(in the rows, 128 means zero)
One turn moves each row of this set onto another row. After a few examples, where does it send each row asked below?
k_738: [144, 130, 156, 153, 114, 137, 125, 118, 117, 134, 133, 93, 192, 112, 136, 143, 116]
k_897: [124, 122, 139, 105, 107, 151, 149, 128, 110, 145, 116, 119, 155, 126, 135, 164, 124]
k_262: [152, 110, 139, 120, 89, 110, 167, 111, 135, 124, 121, 108, 159, 113, 100, 139, 128]
k_377: [150, 116, 134, 114, 94, 119, 154, 102, 144, 130, 124, 110, 162, 113, 101, 146, 127]
k_619: [128, 141, 188, 107, 101, 134, 153, 143, 123, 126, 124, 123, 162, 121, 117, 122, 112]
k_541: [152, 117, 124, 118, 90, 120, 149, 109, 144, 130, 125, 108, 164, 112, 101, 147, 127]
k_549: [127, 150, 162, 109, 98, 148, 123, 143, 136, 134, 132, 124, 171, 119, 118, 132, 110]
k_747: [129, 152, 168, 124, 116, 118, 135, 118, 149, 147, 132, 105, 165, 111, 121, 166, 127]
k_791: [126, 120, 128, 114, 99, 150, 144, 141, 109, 143, 118, 117, 158, 123, 136, 163, 123]
k_147: [126, 148, 179, 102, 105, 144, 137, 135, 132, 132, 127, 125, 167, 121, 118, 128, 112]
k_908: [130, 145, 153, 120, 87, 143, 123, 162, 130, 130, 133, 120, 173, 117, 118, 127, 110]
k_179: [131, 138, 161, 126, 83, 134, 140, 169, 121, 124, 130, 119, 169, 116, 117, 120, 111]
k_891: [147, 125, 155, 160, 108, 131, 131, 129, 111, 130, 132, 91, 191, 111, 134, 138, 116]
k_444: [133, 136, 182, 139, 104, 97, 170, 141, 130, 134, 124, 99, 156, 110, 119, 149, 128]
k_378: [143, 131, 168, 146, 122, 137, 130, 107, 118, 134, 130, 95, 189, 114, 135, 143, 117]
k_137: [146, 122, 177, 154, 116, 125, 150, 118, 107, 126, 126, 92, 184, 113, 133, 133, 118]
k_528: [153, 113, 122, 125, 85, 116, 152, 117, 140, 128, 125, 106, 164, 111, 100, 143, 126]
k_683: [126, 118, 152, 105, 108, 144, 162, 128, 105, 140, 112, 120, 150, 127, 134, 159, 125]
k_212: [128, 113, 152, 112, 102, 138, 170, 140, 98, 136, 112, 116, 149, 126, 134, 154, 125]
k_900: [136, 134, 161, 151, 92, 97, 158, 159, 129, 132, 130, 96, 162, 107, 118, 149, 128]
k_490: [154, 109, 130, 125, 85, 111, 162, 118, 135, 125, 123, 106, 161, 111, 100, 140, 128]
k_419: [148, 121, 167, 160, 109, 125, 143, 129, 105, 126, 129, 90, 186, 111, 134, 133, 117]
k_983: [131, 136, 179, 120, 90, 129, 154, 160, 117, 122, 125, 119, 164, 118, 116, 116, 112]
k_979: [151, 114, 140, 114, 94, 115, 164, 103, 139, 127, 122, 109, 159, 114, 100, 142, 128]
k_216: [129, 144, 185, 125, 116, 106, 159, 119, 140, 141, 124, 104, 157, 113, 120, 157, 129]
k_892: [144, 127, 178, 145, 123, 132, 143, 108, 113, 131, 127, 94, 186, 115, 134, 138, 117]
k_182: [130, 111, 140, 120, 94, 137, 165, 152, 97, 135, 114, 115, 152, 124, 134, 153, 124]
k_37: [135, 141, 142, 151, 90, 108, 134, 157, 138, 140, 135, 97, 169, 105, 120, 158, 126]
k_888: [128, 115, 127, 121, 94, 144, 151, 152, 102, 138, 118, 115, 156, 122, 136, 158, 123]
k_198: [131, 150, 145, 137, 103, 118, 124, 137, 149, 146, 136, 102, 170, 108, 121, 166, 126]

k_738 goes to k_378
k_747 goes to k_216
And these:
k_179 goes to k_908
k_262 goes to k_490
k_791 goes to k_897

One turn moves each row of this set onto another row. After a few examples, where does it send each row asked below?
k_733: [145, 108, 113, 133, 125, 147, 118, 122, 121, 121, 158, 125, 132, 115, 104, 131, 136, 108, 133, 143, 118, 171, 135, 134, 136, 139, 134, 105, 126, 112, 125, 129, 113, 137, 126, 137, 112, 115, 114, 125, 131, 126, 137, 148, 134, 126, 130, 135, 120]
k_742: [125, 123, 145, 132, 90, 135, 148, 130, 125, 147, 136, 127, 128, 104, 136, 148, 147, 121, 112, 145, 116, 123, 139, 142, 115, 139, 144, 127, 134, 128, 116, 128, 133, 104, 143, 122, 119, 110, 122, 135, 125, 116, 135, 120, 120, 98, 103, 121, 134]
k_246: [99, 138, 140, 130, 95, 144, 126, 134, 120, 122, 121, 121, 130, 138, 137, 150, 132, 129, 128, 183, 118, 119, 161, 120, 129, 137, 140, 140, 138, 120, 132, 118, 129, 120, 128, 117, 131, 134, 115, 122, 152, 113, 145, 133, 131, 126, 146, 129, 147]
k_630: [142, 122, 131, 130, 104, 123, 147, 105, 117, 123, 119, 142, 158, 154, 147, 123, 124, 122, 138, 125, 116, 130, 120, 111, 135, 118, 132, 107, 131, 106, 116, 139, 137, 125, 121, 123, 117, 112, 123, 135, 152, 118, 139, 145, 101, 133, 113, 108, 147]
k_939: [129, 130, 135, 112, 116, 147, 140, 147, 118, 88, 114, 139, 132, 145, 129, 109, 134, 121, 124, 120, 101, 110, 99, 112, 109, 135, 116, 134, 146, 127, 125, 121, 124, 105, 131, 125, 133, 133, 118, 135, 128, 121, 143, 115, 126, 142, 140, 119, 116]
k_245: [115, 118, 131, 110, 103, 130, 131, 128, 123, 131, 134, 133, 147, 141, 118, 133, 147, 164, 142, 136, 118, 126, 130, 132, 143, 151, 146, 146, 138, 111, 147, 134, 118, 110, 124, 156, 151, 138, 140, 111, 125, 98, 117, 150, 126, 130, 120, 130, 142]
k_947: [156, 121, 142, 149, 97, 161, 144, 140, 113, 106, 128, 145, 133, 97, 142, 120, 135, 126, 118, 134, 106, 117, 104, 126, 128, 131, 131, 138, 133, 122, 104, 114, 128, 122, 161, 134, 142, 132, 120, 114, 121, 118, 158, 136, 113, 119, 118, 122, 143]
k_96: [141, 119, 151, 138, 124, 163, 134, 124, 108, 116, 122, 148, 134, 119, 127, 145, 140, 128, 128, 170, 119, 130, 104, 139, 118, 137, 139, 157, 130, 137, 142, 121, 119, 90, 110, 127, 105, 131, 111, 102, 116, 111, 118, 119, 127, 103, 144, 107, 137]
k_343: [123, 106, 113, 141, 113, 128, 152, 130, 134, 133, 129, 127, 165, 146, 133, 125, 125, 122, 111, 127, 126, 104, 124, 126, 133, 129, 167, 122, 125, 93, 129, 135, 129, 127, 133, 113, 134, 103, 117, 106, 149, 92, 135, 160, 111, 124, 130, 132, 131]
k_5: [133, 114, 116, 118, 114, 142, 122, 113, 125, 119, 137, 117, 129, 133, 110, 119, 136, 147, 108, 122, 128, 131, 131, 148, 153, 164, 143, 136, 159, 114, 132, 139, 123, 139, 116, 152, 135, 132, 120, 108, 122, 117, 152, 139, 135, 135, 120, 116, 142]
k_279: [115, 112, 138, 141, 115, 116, 153, 138, 134, 137, 112, 123, 143, 125, 127, 122, 132, 135, 114, 141, 136, 121, 119, 143, 151, 131, 168, 130, 116, 99, 148, 136, 129, 149, 135, 120, 140, 119, 105, 112, 116, 100, 139, 146, 106, 120, 129, 141, 144]
k_902: [125, 113, 145, 119, 110, 150, 114, 130, 121, 129, 132, 138, 143, 124, 128, 139, 116, 114, 132, 128, 118, 131, 140, 105, 135, 115, 122, 134, 141, 117, 135, 120, 118, 117, 126, 135, 110, 131, 98, 139, 113, 111, 112, 99, 125, 135, 148, 99, 116]
k_138: [167, 153, 167, 122, 133, 143, 143, 133, 124, 121, 131, 161, 138, 147, 111, 109, 135, 130, 133, 171, 122, 132, 122, 130, 123, 144, 141, 135, 146, 121, 141, 111, 140, 126, 134, 125, 131, 118, 121, 113, 100, 116, 141, 146, 139, 119, 148, 122, 144]
k_143: [135, 114, 119, 120, 140, 142, 126, 123, 122, 107, 141, 112, 158, 140, 133, 88, 123, 123, 135, 126, 128, 121, 134, 138, 135, 139, 142, 157, 124, 92, 152, 135, 138, 128, 139, 130, 143, 138, 122, 113, 158, 117, 134, 142, 143, 118, 137, 132, 130]
k_148: [150, 127, 155, 142, 130, 155, 133, 117, 133, 129, 121, 143, 125, 112, 112, 134, 129, 109, 121, 157, 114, 130, 110, 120, 114, 111, 137, 121, 130, 106, 123, 115, 111, 123, 100, 126, 116, 104, 122, 108, 121, 129, 124, 105, 110, 119, 147, 131, 115]
k_178: [112, 110, 137, 144, 131, 143, 114, 124, 136, 125, 132, 132, 133, 128, 118, 134, 145, 130, 115, 133, 148, 135, 116, 150, 133, 167, 152, 142, 137, 107, 142, 125, 111, 117, 135, 137, 109, 142, 123, 123, 133, 123, 131, 125, 164, 116, 142, 120, 116]
k_54: [134, 102, 120, 130, 120, 134, 128, 126, 126, 144, 119, 161, 137, 137, 115, 120, 116, 140, 123, 128, 127, 128, 174, 129, 126, 93, 150, 143, 126, 116, 145, 134, 135, 133, 116, 121, 119, 119, 117, 110, 132, 112, 136, 128, 123, 125, 155, 125, 128]
k_160: [147, 116, 167, 129, 66, 133, 144, 127, 115, 124, 135, 143, 142, 127, 147, 135, 132, 114, 132, 121, 130, 126, 136, 132, 130, 139, 143, 137, 140, 111, 139, 164, 129, 130, 114, 142, 124, 128, 118, 120, 132, 120, 150, 117, 136, 124, 125, 126, 121]
k_300: [125, 91, 126, 117, 115, 153, 140, 112, 138, 135, 136, 140, 149, 132, 106, 103, 138, 135, 111, 124, 139, 129, 121, 131, 139, 140, 144, 132, 140, 100, 116, 123, 123, 137, 135, 127, 128, 125, 119, 107, 174, 90, 134, 144, 142, 123, 132, 127, 144]
k_244: [111, 81, 159, 125, 90, 152, 122, 137, 116, 110, 130, 144, 144, 130, 135, 143, 147, 124, 131, 155, 110, 129, 98, 129, 136, 131, 140, 145, 133, 120, 140, 118, 131, 116, 149, 127, 123, 140, 126, 114, 97, 116, 131, 160, 125, 120, 127, 113, 140]
k_849: [158, 123, 127, 145, 100, 145, 132, 124, 107, 108, 142, 153, 141, 124, 130, 126, 118, 119, 122, 135, 93, 126, 110, 133, 125, 139, 152, 132, 113, 115, 126, 87, 143, 133, 122, 102, 114, 123, 115, 82, 133, 110, 145, 125, 138, 117, 135, 146, 142]
k_692: [111, 109, 162, 133, 113, 136, 140, 132, 120, 94, 141, 140, 130, 140, 167, 153, 134, 115, 129, 128, 122, 125, 111, 132, 132, 164, 142, 142, 132, 106, 135, 130, 135, 112, 133, 124, 142, 124, 123, 121, 125, 121, 138, 160, 125, 129, 141, 96, 138]
k_817: [109, 115, 135, 119, 109, 140, 135, 128, 115, 124, 119, 121, 124, 162, 129, 152, 138, 128, 120, 135, 107, 131, 122, 118, 99, 112, 135, 102, 148, 119, 112, 126, 132, 114, 143, 140, 127, 109, 133, 117, 137, 123, 135, 139, 112, 112, 149, 126, 123]
k_498: [128, 118, 136, 131, 107, 135, 146, 111, 137, 136, 118, 146, 139, 126, 159, 134, 145, 106, 131, 131, 129, 136, 130, 125, 134, 126, 129, 141, 151, 94, 106, 102, 157, 140, 127, 118, 153, 105, 112, 117, 129, 128, 152, 139, 119, 126, 139, 101, 121]
k_157: [139, 86, 120, 126, 138, 136, 148, 132, 116, 104, 116, 118, 135, 130, 125, 88, 129, 124, 132, 93, 115, 120, 134, 133, 129, 140, 139, 136, 146, 119, 134, 126, 135, 130, 122, 129, 137, 127, 115, 114, 130, 126, 141, 149, 137, 122, 125, 138, 111]
k_461: [154, 140, 119, 133, 114, 129, 131, 129, 103, 87, 146, 159, 135, 128, 111, 142, 143, 139, 133, 139, 110, 136, 111, 127, 124, 137, 142, 130, 131, 125, 143, 103, 142, 139, 111, 130, 133, 121, 109, 111, 148, 137, 125, 119, 153, 103, 145, 128, 123]
k_129: [137, 83, 94, 129, 118, 139, 130, 126, 121, 117, 134, 139, 136, 132, 103, 123, 131, 97, 130, 117, 120, 127, 137, 132, 138, 157, 133, 134, 138, 117, 139, 161, 129, 127, 123, 123, 123, 120, 124, 120, 153, 122, 139, 127, 132, 119, 130, 127, 154]
k_91: [146, 102, 106, 131, 100, 140, 149, 131, 121, 133, 128, 143, 141, 125, 117, 148, 137, 122, 136, 110, 120, 123, 177, 130, 138, 116, 147, 138, 146, 122, 140, 147, 131, 130, 107, 131, 131, 126, 119, 115, 132, 122, 133, 121, 133, 121, 128, 123, 117]
k_555: [128, 146, 129, 131, 119, 132, 129, 130, 117, 119, 122, 141, 141, 134, 124, 131, 129, 139, 131, 113, 109, 124, 73, 133, 123, 153, 136, 136, 125, 116, 136, 88, 132, 134, 121, 122, 127, 130, 121, 107, 133, 118, 118, 101, 134, 121, 123, 136, 137]
k_963: [111, 118, 155, 133, 99, 118, 138, 125, 120, 122, 122, 170, 152, 144, 148, 118, 155, 141, 133, 144, 127, 103, 136, 134, 138, 143, 122, 137, 160, 120, 138, 122, 137, 119, 125, 145, 138, 135, 120, 100, 148, 122, 134, 148, 118, 130, 139, 120, 152]
k_746: [160, 124, 168, 133, 111, 138, 113, 122, 113, 141, 138, 125, 141, 126, 97, 125, 133, 109, 128, 158, 127, 120, 107, 138, 139, 105, 137, 139, 133, 116, 138, 99, 135, 134, 127, 119, 150, 129, 122, 114, 123, 129, 148, 164, 117, 121, 129, 135, 131]
k_427: [147, 121, 147, 134, 124, 127, 138, 145, 133, 105, 116, 134, 141, 128, 130, 146, 133, 101, 111, 139, 128, 110, 128, 144, 104, 138, 159, 146, 125, 131, 150, 111, 125, 122, 113, 109, 139, 103, 124, 96, 114, 115, 128, 154, 154, 131, 147, 149, 130]
k_59: [121, 111, 130, 144, 113, 102, 132, 119, 128, 120, 132, 142, 151, 115, 117, 131, 136, 104, 119, 171, 134, 114, 117, 118, 142, 109, 139, 123, 130, 102, 121, 107, 139, 131, 135, 121, 142, 101, 112, 134, 122, 125, 150, 141, 120, 123, 143, 102, 121]
k_230: [151, 147, 158, 143, 141, 149, 157, 138, 118, 118, 106, 148, 152, 139, 114, 116, 127, 113, 141, 144, 143, 137, 103, 122, 117, 126, 143, 119, 135, 134, 125, 123, 122, 144, 144, 109, 126, 113, 108, 120, 126, 116, 112, 133, 132, 118, 147, 120, 146]
k_951: [128, 129, 138, 128, 139, 147, 152, 129, 125, 116, 123, 133, 131, 134, 128, 149, 134, 111, 124, 188, 120, 124, 78, 130, 135, 113, 132, 133, 129, 124, 138, 105, 132, 129, 104, 125, 130, 120, 118, 107, 125, 119, 143, 146, 120, 121, 134, 126, 141]
k_865: [136, 103, 133, 96, 115, 127, 148, 137, 105, 137, 134, 140, 139, 150, 108, 133, 136, 149, 132, 131, 113, 140, 127, 131, 132, 135, 146, 148, 121, 123, 153, 149, 123, 113, 129, 144, 130, 139, 117, 131, 112, 123, 107, 153, 116, 109, 129, 123, 142]
k_561: [168, 133, 132, 134, 148, 134, 141, 128, 120, 130, 101, 143, 135, 123, 115, 162, 137, 133, 129, 128, 118, 129, 146, 127, 125, 126, 133, 138, 141, 119, 136, 78, 127, 124, 123, 136, 145, 114, 121, 109, 130, 118, 117, 147, 126, 121, 144, 115, 142]
k_592: [153, 120, 164, 143, 135, 126, 112, 111, 121, 114, 123, 130, 143, 128, 110, 114, 138, 105, 132, 140, 133, 118, 125, 124, 141, 113, 146, 116, 136, 123, 145, 118, 128, 102, 130, 117, 133, 129, 101, 127, 137, 109, 103, 113, 127, 106, 162, 129, 127]
k_835: [163, 138, 138, 109, 122, 150, 125, 124, 131, 124, 113, 117, 157, 130, 132, 147, 140, 117, 142, 138, 118, 157, 112, 135, 113, 129, 148, 141, 109, 108, 150, 117, 130, 116, 134, 123, 132, 108, 128, 114, 122, 89, 105, 132, 136, 118, 127, 137, 144]
k_586: [142, 106, 152, 137, 129, 151, 105, 138, 107, 126, 107, 133, 128, 136, 132, 133, 119, 117, 133, 130, 120, 123, 99, 131, 139, 119, 138, 141, 150, 158, 164, 119, 144, 112, 117, 113, 123, 127, 116, 128, 113, 105, 130, 143, 131, 114, 120, 118, 136]
k_610: [150, 106, 126, 140, 129, 143, 130, 127, 113, 122, 137, 127, 138, 95, 119, 98, 128, 147, 147, 110, 130, 134, 140, 139, 138, 142, 133, 156, 127, 108, 135, 121, 133, 129, 136, 147, 144, 129, 124, 120, 144, 111, 146, 151, 130, 114, 110, 126, 137]
k_566: [143, 144, 128, 129, 110, 144, 128, 127, 117, 87, 133, 148, 151, 116, 138, 109, 145, 119, 123, 171, 114, 124, 130, 129, 131, 113, 129, 142, 131, 112, 136, 125, 132, 125, 148, 119, 150, 128, 127, 123, 160, 121, 147, 107, 138, 122, 142, 106, 125]
k_441: [124, 118, 151, 112, 97, 139, 127, 112, 120, 116, 147, 148, 142, 117, 148, 125, 135, 109, 156, 127, 120, 156, 148, 119, 118, 137, 120, 142, 124, 119, 110, 130, 124, 106, 118, 122, 137, 116, 119, 124, 132, 116, 112, 126, 128, 141, 143, 110, 131]
k_6: [118, 89, 99, 133, 137, 142, 135, 124, 123, 154, 115, 138, 139, 142, 125, 119, 128, 105, 124, 148, 117, 138, 116, 131, 142, 150, 127, 136, 144, 121, 120, 91, 133, 121, 134, 123, 113, 132, 115, 104, 135, 109, 151, 152, 144, 123, 139, 130, 137]
k_20: [158, 134, 163, 142, 134, 146, 146, 138, 113, 122, 113, 157, 130, 133, 117, 131, 118, 103, 145, 138, 122, 137, 124, 147, 121, 127, 134, 133, 131, 135, 150, 128, 133, 134, 138, 111, 121, 123, 146, 107, 101, 112, 147, 111, 138, 125, 134, 115, 148]

k_54 goes to k_279
k_555 goes to k_461
And these:
k_742 goes to k_817
k_441 goes to k_498
k_244 goes to k_902
k_300 goes to k_5
k_148 goes to k_951
k_835 goes to k_561
k_963 goes to k_160
k_245 goes to k_91
k_138 goes to k_20
k_592 goes to k_746
k_610 goes to k_157
k_939 goes to k_566
k_733 goes to k_6

